In the rows, 128 means zero.
Named moves, each a turn or a mirror, and the order they were made in; the first pair answered:
move U:
[130 160 100 124 138 116 108 132 179 115 117 127 126  98  81 130 122 128
 106 105] => [127 127 106 155 141  83 138 121 166 130 141  91 123  95 118 149 141  93
 124 133]
[113 139 131 114 148 179 122 110 116 117 133 145 132 134 123 127 113 139
 115 138] => [108 114 135 139 148 160 139 105 108 126 149 120 128 133 144 139 125 113
 125 157]
[137 140 131  95  97  99  90 144 110 102 101 131 180 185 107 158 123 145
 116 100] => [131 107 136 127  99  72 118 135  98 118 123  96 177 184 138 171 140 107
 135 127]
move M:
[152 178 122  95  90 159  91 169 182 128  82 144 118 115  81 130 103 182
  93 104] => [138 164 150 124 111 181 143 170 178 171 134  86 109  67 155 171  90 117
 101 143]
[115  99 135 167 115 156 132 118 107 152 125 115 134 111 145 124 125 117
 109 128] => [120 107 125 156 106 143 108 116 109 131 102 144 137 134 113 104 128 145
 109 110]
[126 115 120 153 155 172 121 122 122 149 176 125 137 115 152 133 130  88
 140 186] => [136 127  94 128 143 149  76 119 128 112 127 177 144 155  84  96 139 144
 137 150]
[128 135 129 115 132 136 134 135 132 130 137 125 133 120 134 134 124 124
 133 130] => [129 138 126 109 130 134 124 134 131 123 129 134 134 131 123 127 132 135
 133 125]
move P:
[120  96 143 154 148 137 172  98 116 167 165  88 120 124 141 132 139  82
 121 147] => [126  80 129 162 131  89 161  97 116 157 153  89 116 144 126 124 154  96
 134 142]
[123 145 130  74 107  88 124 164 152 128 131 149 122 132  73 123 108 143
 159  76] => [116 153 135  67 120 122 123 157 151 128 133 158 124 123  72 122  98 147
 147  74]
[165  93 142 135 106  45 170 138 129 175 106  72 135 156 187 134 168  65
 117 174] => [172  84 125 125  94  25 135 120 117 140  70 116 144 200 138  98 190 107
 115 150]
[130  66 136 130 162 193 131  60  89  92 141 148 153 138 140 119 148 103
 123 151] => [128  69 142 136 160 186 147  70  94 111 159 125 145 122 165 137 140  83
 127 162]
Now pairs of rows:
(two moves a pair)
[137 114 130 120 163 144 103 165 131 134 131 148  99 137 106 142 135 158
 108 113] => [137  81 128 147 158 108 116 151 117 135 142 132  98 146 119 147 153 140
 125 131] : U P
[ 74 179 110 102 156 160 127 131 136 158 126 187 137 116  74 151  65 180
 115  68] => [ 76 190 114 103 154 156 137 147 145 170 132 171 132 103  88 163  54 166
 119  72] : P M
[ 94 101 160 166 181 216 161  85  62 191 191 142 149 103 196 180 135  52
 128 169] => [102 172 162 133 165 231 148 146 101 215 186 137 135  65 193 201  88  67
 122 140] : U P
[110  79 123 169 133 132 151  79 101 129 149 135 123 109 142 133 144 104
 129 166] => [117  79 106 161 121 109 125  73 102 107 120 161 127 135 108 113 154 134
 130 149] : P M
[157  83 120 130  96  73 179 100 159 137 129  96 113 135 148 105 167  99
 141 104] => [148  73 127 133 108  99 188  84 154 139 141  95 118 129 161 107 164  92
 134 112] : P M
[132 125 131 147 131 121 140 140 117 132 141 113 130 117 145 133 129 123
 134 129] => [139 139 122 135 126 121 120 142 123 121 119 133 133 128 119 117 126 147
 128 109] : P U
[131  85  84 145 104  58 154 151 160 134 103  74  85 113 145 145 173 147
 159 124] => [131  89  75 117 112  92 118 124 151  96  72 128  99 142  95 110 177 192
 137  95] : M P
[133 104 126 142 136  98 134 118 129 116 123 135 133 140 125 125 144 126
 127 127] => [130 126 132 120 147 145 126 119 131 109 118 151 135 131 114 120 129 137
 109 114] : U P
[102  75 189 137 147 131 187 162 142 132 177  52  91 118 185 150 107  81
 141 134] => [109 152 187  83 138 173 152 205 177 125 149  91  89 101 151 145  65 127
 119  88] : U P
[153 159 129 157 110  84 131 156 138 179 151  94 113 111 163 172 136  87
 100 149] => [157 203 121 121 107 116  98 172 158 164 122 131 117 112 123 159 114 131
  82 113] : U P
[124 134 128 134 101 102 134 171 143 182 135 106 141 120 135 160 116 107
 145 134] => [129 145 115 108 100 120  99 163 143 149 100 149 146 146  89 128 117 151
 132 106] : M P
[149 110 117 143 128 133 134 147 139 182 139  89 122 154 149 124 157 123
 113 139] => [151 105 108 132 127 131 113 134 134 155 123 117 129 178 118 105 167 149
 107 125] : P P
[115  96 129 148 131 104 134 111 114 134 115 105 131 142 148 121 134 108
 138 125] => [114 103 124 128 135 130 118 104 113 116  97 132 138 150 123 106 130 134
 122 109] : M P
[127 108 143 156 148  99 164 150 135 188 148  54 136  95 170 185 119 117
 131 177] => [141  93 105 152 116  21 121 138 133 147  95  90 137 154 103 148 155 168
 146 152] : P M
[111 110 115 110 147 151 103 116 114 130 144 166 148 157 122 114 131 114
 129 118] => [112  95 112 122 147 135 112 110 110 131 152 158 148 159 126 116 140 108
 135 126] : U M
[124  63 110 112 121 132  95 118 130 110 113 116 124 140  95 112 179 134
 143 138] => [122 104 115  86 128 184  83 135 144 111 110 132 125 122  84 114 151 148
 127 119] : M U
[121 122 136 112 128 120 150 124 126 143  93 133 135 133 140 113 132 101
 152 143] => [122 138 136 101 130 140 143 130 132 139  88 140 137 128 133 112 123 112
 143 135] : U P
[127 125  85 145 133  57  84 131 131  99  70 137 141 180 121 130 148 177
 159 102] => [109  71 107 182 164  82 133  92 101 118 118 101 143 166 179 149 165 121
 163 147] : P U
[118  84 165 138 138 196 150 116  81 102 158 142 124 110 132 105 132  78
  97 143] => [128  64 152 167 108 109 160 133  90 113 158 109 116 120 139 120 153  60
 131 153] : P P
